128 stands for zero in the data rows.
Some points, one per row:
[120 138 141 119 112  98 117 140 119 124 102 126 131 136 133 140 153 114
 136 123 113 119 127 116]
[ 96  45 174 110 121 145 107 139  66 144  82  97  59  35 159 162 213 203
 170  85 137 197 128 158]
[143  92 107 131 160 174 132 101 119 122 152 139 117  95 116 106 103 165
 123 129 142 153 129 151]
[196 192  36 162 171 172 166  83 206 101 226 180 212 205  73  47   0  76
  71 186 131  68 129 118]
[ 99 163 164 113  94  56 109 165 131 135  86 115 128 168 142 161 175  83
 133 121 110 106 139  89]
[124 166 141 125 106  76 132 151 144 127 107 121 146 180 135 139 143  86
 123 139 110  95 131  95]
[ 85  12 196 107 119 154  99 146  37 157  63  84  32   1 172 183 236 236
 184  67 145 211 132 175]
[129 157 128 128 114  94 130 137 141 131 122 126 153 157 124 137 123 100
 119 136 121 114 132 113]
[105  87 149 121 122 136 110 144  96 146  93 111  83  81 149 154 180 171
 154 100 136 161 136 141]
[154 140 104 126 143 144 137 114 138 120 151 139 139 136 112 114  95 123
 114 141 135 121 128 134]
[174 186  63 153 157 156 154  95 182 104 197 166 184 188  85  68  25  85
  87 166 131  80 125 124]
[201 189  25 165 187 198 166  65 214  96 238 181 219 186  63  35   0  88
  58 186 140  78 117 139]
[118  44 129 123 151 200 124 109  86 141 127 115  72  38 135 126 146 220
 142  99 155 190 118 178]
[121 235 133 133  91  33 125 160 171 114 109 133 192 247 126 144 124  16
 108 153  85  51 137  60]
[ 85 173 184 117  75  18 104 182 122 138  55 103 131 178 157 198 211  72
 161 115  93  92 143  80]
[133 187 127 122 113  79 130 138 160 125 129 138 167 184 123 130 119  62
 116 145 106  84 130 100]
[143 106  95 133 153 177 139 103 120 127 150 141 130 106 117  99  99 153
 122 132 143 143 123 150]
[124 142 123 128 113 113 135 133 139 123 129 127 149 150 123 129 121 102
 120 137 124 114 128 116]
[136  34 127 126 165 220 123 101  86 132 146 123  73  33 127 109 138 229
 143 105 155 196 115 184]
[184 198  39 150 155 151 164  86 200  97 214 170 212 208  75  51   0  65
  64 183 128  68 124 118]
[160  77  90 134 181 222 139  74 120 122 182 140 119  63 112  78  76 192
 121 120 160 166 123 175]
[184  60  49 142 203 255 157  51 135 113 227 158 128  48  89  43  23 227
  98 141 172 180 114 206]
[167 255  79 153 103  34 155 136 238  98 156 163 248 255  84  91  35   0
  71 192  90   0 137  39]
[157 204  96 136 125 105 138 124 174 117 151 142 182 208 105  99  67  56
  99 161 115  71 121 102]
[164 179  74 141 152 157 155  96 176 116 187 163 188 175  81  74  36  84
  91 164 134  96 114 125]
[135 148 127 126 128 121 125 129 132 130 127 129 139 146 129 122 120 125
 128 129 135 116 132 113]
[144 110 104 129 153 173 140 102 130 132 161 138 129 103 118  96  91 152
 122 138 145 150 123 156]
[160 231  85 140 121  85 150 131 194 107 160 154 215 245 102  97  58  21
  90 170 104  49 128  78]
[116   0 149 118 188 255 112  73   9 162 133 103   0   0 155 126 178 255
 179  53 189 255 113 246]
[ 86   0 198 101 120 163  94 141  30 162  60  83   9   0 179 186 255 255
 190  57 144 236 126 178]
[123  71 138 122 144 171 117 121  98 132 118 122  83  73 138 135 151 188
 139 111 145 171 123 148]
[164 214  78 150 137 107 147 113 196 114 182 159 207 220  85  77  41  46
  85 173 113  58 124  93]
[140 134 116 136 133 137 138 127 142 127 142 129 134 129 127 123 113 130
 129 130 132 121 121 129]
[106  82 155 120 124 135 120 131 100 138 114 107  94  85 140 153 169 168
 146 105 129 156 128 152]
[122  54 135 123 141 182 122 113  87 135 123 124  85  52 133 135 151 203
 143 108 143 185 127 167]
[114 144 138 135 112 101 125 143 129 136 116 127 129 135 132 131 129 107
 137 125 123 114 134 119]
[101 108 177 110  98  85 106 162  97 139  80 108  95 109 147 180 199 139
 150 107 123 149 134 126]
[136  91 126 130 148 163 125 126 111 127 134 125 109  94 126 125 123 159
 129 119 134 151 123 152]
[174 167  69 148 157 162 149  90 175 116 195 154 176 164  92  78  38  89
  96 160 132  92 125 127]
[137  91 118 130 146 173 129 109 119 130 140 133 107  83 125 115 121 174
 131 115 136 154 125 150]
[ 86 151 194 110  66  29 104 180 114 133  50 102 115 162 155 195 210  86
 156 115 103 116 134  90]
[118 160 137 127 115  93 130 139 144 123 118 126 145 165 123 131 121  84
 122 136 117 103 134  99]
[133 155 105 132 137 135 138 124 148 127 148 139 151 159 117 109  91 102
 110 147 124 104 133 123]
[107 169 154 118  88  60 117 160 133 132  83 118 131 172 147 164 175  83
 136 128 103  95 135  98]
[129  94 131 130 135 155 120 122 101 137 126 122 106  89 134 128 145 161
 137 121 138 158 123 145]
[126 129 132 128 122 122 120 138 128 126 126 118 129 138 129 129 128 119
 129 135 124 121 131 125]
[151  87  95 141 162 206 138  90 127 127 186 138 118  79 107  85  88 184
 117 126 155 160 116 162]
[131  41 121 125 161 207 134 100  93 131 156 123  86  42 132 112 126 224
 136 117 154 182 126 176]
[156 181  84 149 144 131 146 110 165 109 176 143 173 176 104  94  65  86
 101 165 124  95 124 119]
[170 242  65 159 142 108 154 107 213 103 195 166 222 242  84  80  26  24
  75 184 113  43 130  84]
[107 138 159 121  97  84 116 150 121 125  85 114 121 132 143 152 176 114
 147 118 117 121 134 116]
[100  87 157 112 116 131 113 149  94 140  87 114  87  81 149 152 184 167
 156 102 125 154 133 134]
[108  75 153 123 123 140 114 141  87 129  99 109  84  66 147 152 181 185
 149 103 139 173 131 148]
[195 254  30 160 162 124 176  94 228  94 227 180 245 255  67  44   0  16
  55 202 126  27 123  85]
[127  69 134 125 146 170 126 111  96 135 135 117  94  65 129 125 143 191
 148 110 140 179 120 161]
[137 119  93 141 150 167 145 106 135 123 162 151 140 113 112 106  89 144
 110 139 138 131 126 143]
[ 94 129 192 117  88  59 107 173 100 138  64 101 108 139 154 190 210 109
 157 106 107 123 138 110]
[131 163 130 124 115 102 131 136 146 123 122 127 147 161 124 130 118  82
 122 142 111 102 124 101]
[109 126 162 121 102  94 116 152 116 132  88 113 102 125 142 158 172 121
 138 116 117 132 130 119]
[106 102 158 121 120 115 107 141 105 134 100 111  97 103 143 155 169 147
 147 113 122 146 128 131]
[ 91   0 188 108 132 188 104 130  29 154  78  89  11   0 165 171 227 255
 182  65 157 240 121 191]
[121 196 141 120  90  44 133 162 156 127  98 121 157 206 136 147 150  45
 127 140 103  69 138  78]
[162  88  83 128 165 204 135  92 127 124 167 139 118  90 113  93  77 165
 114 134 154 158 113 164]
[115 100 150 121 116 118 121 146 107 130 110 117 111 109 138 147 157 143
 141 112 122 144 127 132]
[126 175 134 126 108  79 133 153 148 130 109 122 150 174 126 143 133  84
 125 129 111  98 137 100]
[144 103  94 136 156 175 136 103 131 120 168 138 130 107 112  99  86 156
 116 140 145 142 122 141]
[117 203 138 118  84  41 127 157 157 128 106 126 166 215 136 152 140  41
 123 139 104  67 133  74]
[114 128 147 119 114 113 120 139 121 125 108 120 111 128 141 145 159 129
 137 121 125 132 134 124]
[103 206 161 118  78  20 120 176 137 119  77 119 156 210 140 174 170  41
 129 134  94  68 141  65]
[110 149 154 121  93  76 116 160 123 133  86 117 126 159 140 155 174 103
 142 120 111 116 133 106]
[134 112 104 128 151 161 140 105 121 129 153 129 128 109 125 101 101 152
 118 136 138 139 125 147]
[108 191 165 115  74  27 117 180 149 128  77 110 153 202 147 168 163  44
 145 127  85  79 138  77]
[158 113  93 136 161 181 142  98 139 126 166 139 134 113 118 100  80 140
 109 131 149 137 130 151]
10 more points follow, each with its number after it:
[106  86 160 119 121 134 116 139  91 145  95 111  92  84 144 156 171 159
 153 107 135 159 134 135] 0
[115 209 147 126  86  30 123 167 156 124  92 122 162 212 143 156 154  38
 127 143 101  64 145  74] 1
[100 134 169 113  93  61 112 172 114 135  76 102 109 135 158 180 196 116
 155 111 106 134 133 115] 2
[118 140 131 129 123 107 133 134 135 118 126 130 136 140 130 129 132 117
 121 126 123 118 128 119] 3
[104  60 171 116 123 135 108 149  70 146  85 104  75  57 151 166 206 192
 161  89 141 185 128 145] 4
[ 65 214 215 110  38   0 102 211 133 138  15  95 142 219 163 218 242  24
 155 112  80  70 143  42] 5
[103 173 166 122  88  38 113 169 132 133  81 114 137 174 153 162 168  73
 135 126  97 100 140  85] 6
[103 188 157 123  93  42 124 169 149 129  91 123 139 202 145 161 164  57
 135 132  96  86 138  79] 7
[100  17 174 113 139 178 113 132  58 152 103  99  35  14 155 151 194 238
 171  79 156 216 118 182] 8
[163 231  80 146 139  99 152 119 197 107 176 163 206 233  95  81  40  32
  87 181 110  55 126  87] 9
Which of these numbered points is nearest to each point below, looking only along the 2 directions in which the first points spread most? Its number follows each.
[ 89 186 199 112  52   0 103 197 125 137  37  94 125 188 170 196 225  57
 152 111  91  88 141  65] > 5
[ 99   2 179 106 133 184 108 127  41 149  89  94  31   0 157 163 204 252
 176  74 143 223 124 186] > 8
[109  94 155 115 116 121 110 147 100 140 102 112  94  98 156 153 171 153
 157 109 123 150 124 134] > 0
[ 89 124 182 104  90  64 106 167  99 136  70 100 104 127 167 177 209 125
 151 107 109 128 134 104] > 2
[ 96  56 183 115 119 133 102 147  68 144  72 101  58  55 159 174 218 200
 170  89 128 183 128 150] > 4
[ 84 208 183 107  60   0 108 189 142 125  48 106 143 226 151 186 203  20
 144 130  84  67 140  51] > 5
[ 97  47 173 111 126 145 110 136  72 149  88 105  61  42 160 158 200 201
 166  90 137 185 122 164] > 4
[111  96 141 119 128 137 118 133 107 141 106 113  96  92 141 136 163 163
 144 113 135 155 129 143] > 0
[194 222  37 160 160 151 169  89 208  99 223 174 224 223  79  53   0  48
  71 182 130  54 122 112] > 9
[ 81 126 198 113  86  57 103 172  98 142  62 108 104 118 164 183 229 117
 159 104 107 134 141 111] > 2
[108   0 167 111 160 236  98 111  28 152 109  96   8   0 153 147 193 255
 177  62 175 250 127 208] > 8
[178 249  64 145 135  95 165 113 215  96 193 168 230 255  85  75  16   4
  70 187 105  26 129  86] > 9
[111  98 153 125 117 131 114 136  88 138 104 116  89  94 139 152 168 161
 145 106 135 162 126 150] > 0
[ 73 168 211 107  59   0  98 202 112 143  31  91 108 166 173 209 241  68
 160 110  95 106 140  75] > 5
[141 144 115 131 131 130 134 122 139 132 142 130 147 152 123 115  97 110
 115 146 122 118 129 118] > 3
[ 90 130 189 110  87  67 103 173 103 142  68 102 105 138 165 172 208 112
 149 104 108 134 130 104] > 2
[100 175 164 116  85  46 125 164 141 135  79 118 140 172 139 161 176  75
 130 121 105  95 135  88] > 6
[111  90 160 116 120 129 117 135 102 134  93 104  87  94 153 145 172 164
 142 105 135 158 129 138] > 0
[ 90  49 182 114 116 126 106 140  68 147  77 104  54  55 157 178 217 201
 171  83 135 190 125 142] > 4
[102   6 174 114 135 188 113 121  44 153  89 109  34   0 162 160 211 253
 168  74 158 218 123 185] > 8
[ 92 217 191 117  52   0 107 194 143 131  53 108 152 220 155 192 201  20
 144 126  85  66 142  51] > 5
[183 231  55 154 142 111 157 111 208 104 193 167 220 239  86  67  21  20
  73 182 118  46 119  98] > 9
[118  96 139 122 127 137 121 133 100 137 109 115 109  92 144 143 154 165
 137 121 139 148 125 142] > 0
[104  57 168 121 132 154 109 140  71 147  97 100  69  45 153 155 189 197
 170  94 145 182 130 162] > 4
[ 91 133 177 114  96  60 111 165 100 135  69 101 102 137 155 172 199 117
 156 113 104 127 133 111] > 2
[102  16 156 115 146 190 111 118  51 147  99  96  46   7 154 152 188 239
 161  85 155 214 120 179] > 8
[105 167 165 114  84  64 121 159 127 135  85 113 136 178 146 164 170  71
 141 118  98 100 123 101] > 6
[108   0 159 121 167 250 117 102  29 147 115 103  16   0 148 134 186 255
 178  68 174 255 125 224] > 8
[107 225 154 127  80  14 122 167 161 133  88 122 169 230 139 157 152  24
 128 141  99  59 145  66] > 1
[120  95 147 125 126 131 113 130 102 129 106 113  98  91 143 144 158 162
 152 109 139 159 135 137] > 0
[118  95 153 125 134 134 120 124 103 136 112 118  92  96 139 143 156 165
 146 111 135 152 132 139] > 0
[128 222 142 131  92  34 124 160 167 119 102 134 178 230 131 146 128  26
 115 143  96  62 135  74] > 1
[ 94 125 174 113  97  70 116 163 100 134  78 104 108 132 157 171 193 114
 154 109 112 134 133 100] > 2
[ 92  74 180 115 115 128 114 150  71 145  77 105  72  64 155 168 208 184
 164  94 128 175 128 144] > 4
[111 102 140 124 120 130 115 141 104 136 106 110 103 102 141 144 162 157
 145 113 126 151 126 135] > 0
[ 86   0 189 101 136 193  94 122  13 164  74  89   5   0 176 177 239 255
 196  62 163 250 124 199] > 8
[178 221  79 141 142 110 160 112 200 109 183 158 210 223  93  83  34  42
  78 184 116  57 128  92] > 9
[107 157 166 123  81  49 110 170 131 131  74 115 137 172 153 162 175  85
 141 128 100  99 136  93] > 6
[ 92   0 187 102 130 204  98 126  25 163  85  90   7   0 179 168 226 255
 188  66 163 246 122 196] > 8
[ 64 160 208  99  58   0 102 200 100 139  33  95 114 157 175 204 242  83
 152  99  94 113 140  79] > 5
[193 245  43 160 149 124 166 100 227  94 210 183 241 254  73  55   0  21
  64 200 119  34 125  77] > 9
[131 144 117 132 126 121 128 132 143 121 135 128 137 144 123 126 111 105
 114 139 125 109 123 118] > 3
[108  86 162 123 112 126 120 137 100 137  92 107  85  85 150 151 180 163
 155 111 126 158 126 138] > 0
[ 84  66 197 104  99 103  94 159  66 150  53  96  59  68 168 190 219 177
 166  88 127 172 133 139] > 4
[130 136 125 121 129 114 129 126 141 126 126 140 139 147 133 124 131 108
 117 132 128 117 124 122] > 3
[ 89 230 184 114  51   0 111 188 154 132  50 115 164 245 144 189 197   7
 141 133  72  54 148  44] > 5
[ 62  51 227  94  84  84  87 181  47 158  32  75  30  48 180 222 255 194
 195  65 121 196 132 135] > 4
[ 67  54 210  99 103 109  99 165  51 153  48  92  41  47 173 196 247 202
 169  68 132 192 128 144] > 4
[105  19 176 113 136 185 104 131  52 154  93 101  51  12 158 157 203 245
 170  80 148 214 130 182] > 8
[106 191 153 122  90  43 116 166 144 125  90 122 148 193 143 158 157  58
 130 132 106  86 135  87] > 7
[106 190 163 123  89  37 118 169 145 127  85 118 152 196 138 158 163  56
 125 134  96  87 137  80] > 7
[ 81  47 201 108 116 122 105 146  58 149  66  98  45  39 168 187 233 211
 178  82 132 192 130 143] > 4
[102 165 179 115  87  42 118 171 132 130  78 113 133 175 147 171 175  70
 141 124 108 104 148  91] > 6
[129 141 128 123 123 115 124 130 136 123 125 129 136 143 124 128 123 112
 128 136 121 117 130 122] > 3
[ 84 180 192 122  62   5 107 194 133 138  42 101 139 192 160 197 218  60
 153 116  92  83 144  68] > 5
[127 139 128 128 123 119 138 134 136 124 130 124 139 145 117 127 123 119
 126 139 124 123 125 128] > 3
[ 89   0 185 112 134 188 101 133  25 150  79  99  23   0 163 171 225 255
 181  72 151 232 125 186] > 8
[125 230 127 133  94  23 130 160 177 112 100 132 191 235 126 143 127  14
 112 162  92  54 138  67] > 1
[111 180 151 123 101  53 128 153 140 123  99 119 151 188 136 161 148  65
 131 137 104  92 142  91] > 7
[100 166 168 121  77  40 112 168 142 132  81 111 135 172 147 175 184  71
 137 116  95  98 133  95] > 6
[175 232  63 151 141 107 154 115 206 100 182 164 212 236  94  80  22  24
  79 185 111  51 129 101] > 9
[177 229  41 150 156 137 165  98 219  92 217 177 229 229  77  62   0  29
  70 189 117  58 132  99] > 9
[158 224  84 146 124  92 149 127 200 106 169 149 203 236  97  95  56  35
  94 176 118  57 130  88] > 9
[124 149 123 127 125 107 132 129 136 127 123 137 143 157 131 126 125 110
 121 139 122 119 127 121] > 3
[ 94 117 180 115  97  74 107 166 104 143  70 109 102 126 155 174 202 118
 151 108 117 137 129 111] > 2
[ 95 120 187 110  85  65 110 165 108 147  67 101  98 129 159 178 204 128
 161 100 112 135 128 110] > 2
[117   0 140 129 182 255 118  88  52 145 137 121  25   0 148 119 157 255
 171  78 181 243 108 225] > 8
[105 103 147 115 119 128 121 136 105 139 107 119  88 101 142 139 164 141
 147 109 133 145 134 134] > 0
[112  87 156 120 129 147 114 126  92 132 110 110  94  85 148 144 160 168
 141 109 133 154 130 140] > 0
[176 255  65 150 128  82 161 115 219 105 186 169 230 255  84  72  20   0
  71 188 104  27 128  72] > 9
[119 190 142 122 100  61 125 159 150 120 108 130 153 186 126 153 136  73
 116 134 110  90 128  86] > 7
[103  61 167 107 131 148 109 140  75 141 101 105  72  55 149 158 191 191
 156  93 137 183 129 156] > 4
[119 184 145 129 101  66 112 157 149 127 111 128 147 176 122 142 144  72
 128 140  98  89 133  89] > 7
[108   7 153 121 154 209 120 114  59 153 109 110  44   0 140 142 177 255
 160  81 155 214 119 191] > 8
[ 95  75 175 107 109 122 105 148  71 144  77  97  73  74 161 175 208 182
 171 104 133 175 128 139] > 4
[180 236  49 155 160 129 162 102 217 100 208 169 232 234  77  61   1  34
  74 184 117  56 124 100] > 9
[128 227 132 132  84  31 132 161 173 119 112 125 185 239 134 154 123  25
 111 155  93  57 134  67] > 1
[ 95 137 180 115  93  64 103 165 111 135  68 103 107 141 153 177 205 111
 146 118 113 122 127 107] > 2
[ 85 123 197 105  82  59 104 170 105 146  57  97  93 129 166 181 217 127
 162 103 118 140 128 103] > 2
[161 238  77 149 123  83 152 120 201 108 169 156 212 242  95  91  46  28
  76 172 108  48 130  81] > 9
[106 155 161 124 106  66 122 149 126 125  95 124 140 152 134 160 169  93
 136 129 115 107 134 103] > 6
[ 88 129 181 112  86  68 108 172 105 135  64 106  96 135 156 187 207 121
 164 108 114 136 132 103] > 2
[196 236  14 156 169 155 172  78 234  99 234 168 239 244  62  37   0  26
  55 205 122  48 122 103] > 9
[ 79 121 205 111  79  59  99 181  90 148  44  96  92 116 163 190 234 121
 162 101 107 133 135 104] > 2
[193 212  24 158 168 165 171  83 209 103 220 186 216 214  74  45   0  54
  66 188 127  66 128 116] > 9
[106  98 151 128 120 125 116 135 101 128 110 117 103 110 136 144 165 155
 148 113 133 153 127 136] > 0
[112 169 168 120  92  59 114 152 127 138  90 116 138 156 138 164 166  88
 145 126 110 110 138  88] > 6
[128   0 129 121 171 255 118  84  54 153 149 116  37   0 140 117 143 255
 154  81 177 245 121 221] > 8
[ 69 117 206 108  81  44  93 184  93 142  38  92  90 128 175 203 234 122
 172  89 104 138 137 111] > 2
[207 206  21 162 172 171 171  73 217  96 245 189 229 213  65  37   0  58
  59 198 129  54 116 122] > 9
[103  23 169 112 132 175 109 136  53 150 105  98  45  10 155 153 200 236
 168  83 155 210 127 172] > 8
[ 95 173 181 121  75  21 100 179 122 133  64 107 130 179 156 188 195  63
 145 122  92  95 137  82] > 6
[117  93 146 124 130 140 118 131  98 138 118 117 107  96 134 142 164 158
 138 112 133 142 127 138] > 0
[115 224 147 129  87  22 127 171 170 118 101 125 175 227 127 156 141  32
 117 144  96  67 133  71] > 1
[117  93 141 122 131 145 116 119 113 139 117 127 102  83 136 139 147 168
 141 107 139 163 115 146] > 0
[ 99 168 171 115  84  55 115 162 121 134  75 116 124 159 152 169 183  93
 143 117 106 111 133  90] > 6
[120  86 139 132 146 148 124 132 104 135 117 119  89  91 134 129 148 165
 137 111 137 156 123 149] > 0
[109 251 166 127  60   0 122 190 174 120  64 123 178 255 140 169 161   0
 118 146  78  46 140  45] > 1
[169 203  75 150 134 122 157 111 191 100 175 166 196 210  93  78  41  51
  86 167 122  68 124 106] > 9
[ 99 123 176 109 105  89 112 153 109 144  75 109 104 128 158 162 188 123
 149 111 113 139 137 111] > 2
[106 191 159 125  94  40 119 169 135 125  86 118 143 188 135 157 172  59
 130 129 103  96 137  89] > 7
[ 81 117 196 113  81  68  97 177  93 142  52  95  86 117 172 200 227 136
 161 101 114 136 133 109] > 2
[164 255  64 148 117  75 153 124 226  99 181 164 235 255  80  85  28   0
  71 194  97  26 132  72] > 9
[118 181 164 124  94  53 114 160 139 127  88 119 150 189 139 155 165  68
 131 134 103  89 132  87] > 7
[ 98 155 168 115  94  60 114 166 126 125  83 112 129 172 144 163 176  84
 147 126 108 109 134 102] > 6
[141   0 113 120 186 255 125  68  55 148 170 123  40   0 129  99 130 255
 158  87 185 246 117 233] > 8
[102 135 172 112 108  82 113 154 118 130  85 113 108 135 150 169 172 117
 150 114 108 136 130 111] > 2
[ 97 159 170 118  93  57 117 163 129 129  78 112 130 162 143 165 176  83
 138 119 109 113 137 100] > 6
[118   7 153 119 148 207 120 120  56 137 122 109  54  17 150 138 182 245
 159  90 157 210 126 189] > 8
[126 225 134 129  97  46 119 146 169 115 111 138 177 223 126 142 118  22
 118 154  94  53 135  73] > 1
[138 139 124 127 125 122 130 121 138 126 127 128 136 140 126 120 124 109
 125 126 124 120 131 121] > 3
[122 214 132 127  85  37 129 161 165 118 107 133 177 225 120 148 137  36
 116 152  96  62 133  71] > 1
[ 82 166 191 115  76  24 105 183 128 137  58 106 128 171 148 187 210  74
 151 117  99 100 143  84] > 6
[ 90 139 172 113  88  50 108 166 107 145  62 104 111 139 161 181 204 104
 153 103 108 120 132  96] > 2
[ 84 139 196 107  75  45 105 180  95 143  47 108  98 134 162 190 223 107
 158  98 104 118 137  98] > 2
[ 81  35 197 111 104 122 103 152  55 154  57  89  43  41 170 184 240 202
 172  77 135 196 126 153] > 4
[124 232 119 132  93  30 129 155 177 111 118 137 181 238 122 139 113  13
 107 159  93  55 134  68] > 1
[128 136 126 134 129 121 133 126 135 129 132 138 134 147 118 129 110 115
 124 137 130 113 128 126] > 3
[125 148 118 131 123 119 133 134 137 125 130 128 142 154 129 126 124 112
 123 133 127 117 124 118] > 3
[ 96   0 176 111 135 185 107 126  34 152  81  91  24   0 167 167 217 255
 173  65 150 231 123 189] > 8
[ 89 192 184 115  60  11 112 189 131 129  52 108 140 192 158 198 206  61
 144 124  92  86 145  71] > 6
[ 92   0 188 113 138 181  89 125  38 158  80  91  19   0 163 171 230 255
 194  72 162 236 123 184] > 8
[107 189 162 127  84  23 123 174 148 127  88 117 150 201 139 168 170  54
 129 128 100  83 134  75] > 7
[111  67 172 116 117 137 111 140  78 137  93 107  75  69 148 164 190 190
 155  98 136 178 126 144] > 4
[123  91 139 122 129 150 127 127 109 134 127 115 105  91 138 131 151 166
 133 111 140 160 120 150] > 0
[142 142 109 133 140 133 136 114 148 124 145 133 147 144 116 108  94 112
 111 142 125 111 124 122] > 3
[169 206  71 147 138 129 155 108 194 104 177 160 201 210 100  83  42  54
  86 170 117  74 130 110] > 9
[ 91   5 185 103 121 183 101 133  47 151  85  97  33   0 165 172 226 255
 181  74 151 224 123 184] > 8
[ 84 119 183 114  96  77 101 167  99 141  57  98  89 117 158 180 214 139
 160  87 114 145 136 116] > 2
[117 177 133 126 103  68 128 141 140 126 113 133 153 185 133 147 134  65
 123 135 115  85 133  94] > 7
[118  90 141 123 125 140 120 126 108 138 122 122 105  98 140 134 152 155
 147 116 139 155 130 148] > 0
[155 243  82 146 119  76 149 128 198 103 165 150 217 254 100  93  48  11
  83 175 108  44 134  81] > 9
[178 200  54 153 158 146 164  93 197  93 211 163 207 199  77  58   7  66
  74 174 130  69 124 116] > 9
[137   0 124 120 185 255 125  83  46 144 158 122  37   0 128 106 131 255
 166  92 177 248 112 223] > 8
[ 74  80 200 103  94  80  92 159  65 150  46  89  68  74 171 194 241 160
 171  89 114 159 132 127] > 4
[104 127 166 120  99  84 119 156 106 135  89 111 105 123 150 163 190 132
 154 117 123 134 139 112] > 2
[171 207  61 141 144 126 157 106 191 102 188 158 199 202  95  78  29  56
  84 177 120  66 124 103] > 9
[ 59 113 238  93  59  15  87 198  73 151   0  82  75 120 190 228 255 118
 181  81 102 142 136 101] > 2
[107  51 150 118 129 162 111 139  78 142 106 111  77  58 147 151 173 199
 156  94 148 176 127 155] > 4
[113 225 140 122  85  32 123 163 173 119 108 120 177 231 129 147 135  22
 117 144  98  60 138  69] > 1
[127  16 139 122 155 215 117 108  65 135 131 114  55  10 136 125 143 252
 151 100 159 209 116 187] > 8
[107 173 156 116  89  45 121 169 138 133  83 117 140 178 140 163 171  73
 136 123 104  94 134  84] > 6
[139 150 111 138 135 126 140 116 148 120 139 138 149 142 114 115 102 109
 113 138 126 111 130 118] > 3
[109  85 162 124 119 133 119 136  92 141  95 117  87  79 146 158 178 166
 150 106 136 163 123 138] > 0
[106 111 156 120 120 116 115 143 103 137 106 122 107 101 143 153 166 145
 148 106 130 140 135 129] > 0
[ 55 105 244  94  58  12  81 204  70 157   0  70  65 106 188 228 255 133
 193  79 110 150 134  94] > 2
[116  84 158 125 119 142 113 134  91 140 105 118  91  86 141 148 162 168
 153 108 130 158 130 149] > 0
[108  88 161 116 110 116 114 145  96 138  84 110  92  93 146 154 183 153
 153  99 134 151 126 130] > 0
[ 83   0 206 106 134 177  95 141  18 153  66  88   8   0 179 183 254 255
 199  58 162 244 123 190] > 8
[119 183 133 127 106  70 121 147 152 115 113 122 161 193 125 139 132  72
 123 139 112  99 133  93] > 7
[167 206  53 149 148 138 155 106 201 100 195 160 203 204  94  76  19  59
  87 170 117  68 119 109] > 9
[125  56 143 118 138 172 113 113  88 144 109 111  79  45 147 138 169 209
 153 108 157 182 126 161] > 4
[164 211  87 139 136 100 146 122 188 109 164 155 191 212 100  95  55  45
  90 166 121  62 124 103] > 9
[128 219 123 136 102  48 132 148 178 114 125 137 185 231 115 125 105  32
 108 156 104  56 141  76] > 1
[145   0 108 130 197 255 129  64  54 144 173 124  40   0 134  90 120 255
 152  88 182 242 111 228] > 8
[109 165 158 124  93  55 118 166 138 127  88 123 135 181 144 162 167  74
 134 128 115  95 133  94] > 6
[102 156 159 113  90  63 114 162 123 134  82 110 129 157 145 171 174  93
 139 121 111 114 133  94] > 6
[134 139 119 125 131 133 124 124 142 121 141 131 138 135 126 118 111 119
 120 134 134 114 127 124] > 3
[107  64 164 115 128 140 109 145  79 151  93 105  80  62 152 150 186 194
 151  96 139 178 134 154] > 4
[ 93 201 178 118  59   5 106 192 146 131  56 111 150 207 146 177 201  40
 144 128  90  72 142  63] > 7
[143   0 126 121 188 255 126  82  57 140 167 120  48   0 138 104 121 255
 151  97 173 232 119 213] > 8
[115 101 147 117 116 130 118 136 104 137 106 118 112 104 146 151 159 147
 140 113 134 147 133 135] > 0
[149   0 100 132 207 255 136  56  75 137 193 130  48   0 117  81  97 255
 132 107 181 236 106 228] > 8
[177 194  57 148 162 150 159  92 194 105 213 156 200 191  80  61  10  69
  74 177 132  76 119 119] > 9
[114  85 141 121 128 152 114 129  98 139 114 114  99  85 143 143 161 173
 140 108 140 159 128 146] > 0
[106 101 168 120 108 115 106 149  99 134  90 114  94  95 149 159 177 153
 153  97 130 155 138 134] > 0
[137 153 117 134 129 122 130 130 150 126 150 139 143 141 120 121 116 113
 133 137 125 121 129 118] > 3
[110 103 153 123 119 114 120 147 100 136 102 116 107 109 147 157 178 142
 147 111 126 145 131 128] > 0
[137 231 112 130  98  59 133 147 184 117 117 137 189 232 120 132  97  20
 100 160  96  60 131  78] > 1
[126 210 133 127  97  50 128 158 168 117 109 133 171 217 121 143 124  44
 119 151 103  64 140  80] > 1
[168 199  74 147 146 121 159 108 184 106 176 159 200 208  98  88  48  58
  94 167 118  72 129 111] > 9
[ 97  72 163 110 123 144 111 141  81 144  96 101  80  60 151 160 191 186
 155  89 141 178 128 149] > 4
[153 255  91 149 119  59 150 132 204 106 159 155 223 255  93  97  56   4
  82 172  97  37 134  70] > 9
[108  98 162 113 113 116 118 143 102 140  98 119 110 113 149 153 164 142
 151 114 123 152 126 132] > 0
[116  51 153 120 137 170 113 127  80 139 112 124  76  46 143 141 174 205
 159  93 145 179 117 162] > 4
[ 72   0 205 105 129 190  93 134  16 157  64  83   0   0 180 190 244 255
 198  50 159 250 123 196] > 8
[ 70 138 209 104  62  22  99 193  93 139  26  85  90 140 175 213 249 104
 166  99 103 123 135  91] > 2
[ 91 166 189 110  69  30 111 172 121 143  56 113 125 162 150 175 199  84
 151 118 100 100 134  86] > 6
[102  87 161 121 123 122 114 141  94 139  99 108  87  87 151 162 180 163
 156  94 129 156 127 138] > 0
[ 96 186 168 117  82  29 115 181 131 122  72 108 139 186 148 179 182  63
 142 126  94  87 139  82] > 6
[150 200 101 133 125  98 137 132 178 112 167 147 190 213 105 104  62  39
 102 164 119  64 129  94] > 9
[127 182 133 123 109  69 128 152 157 130 117 124 153 187 134 140 129  66
 120 149 105  79 132  94] > 7
[128 148 132 118 121 114 125 135 124 125 124 126 140 140 133 131 138 105
 130 123 118 116 134 115] > 3
[117  43 148 122 132 175 114 119  74 135 118 116  72  47 143 139 163 204
 149  99 146 179 126 170] > 4
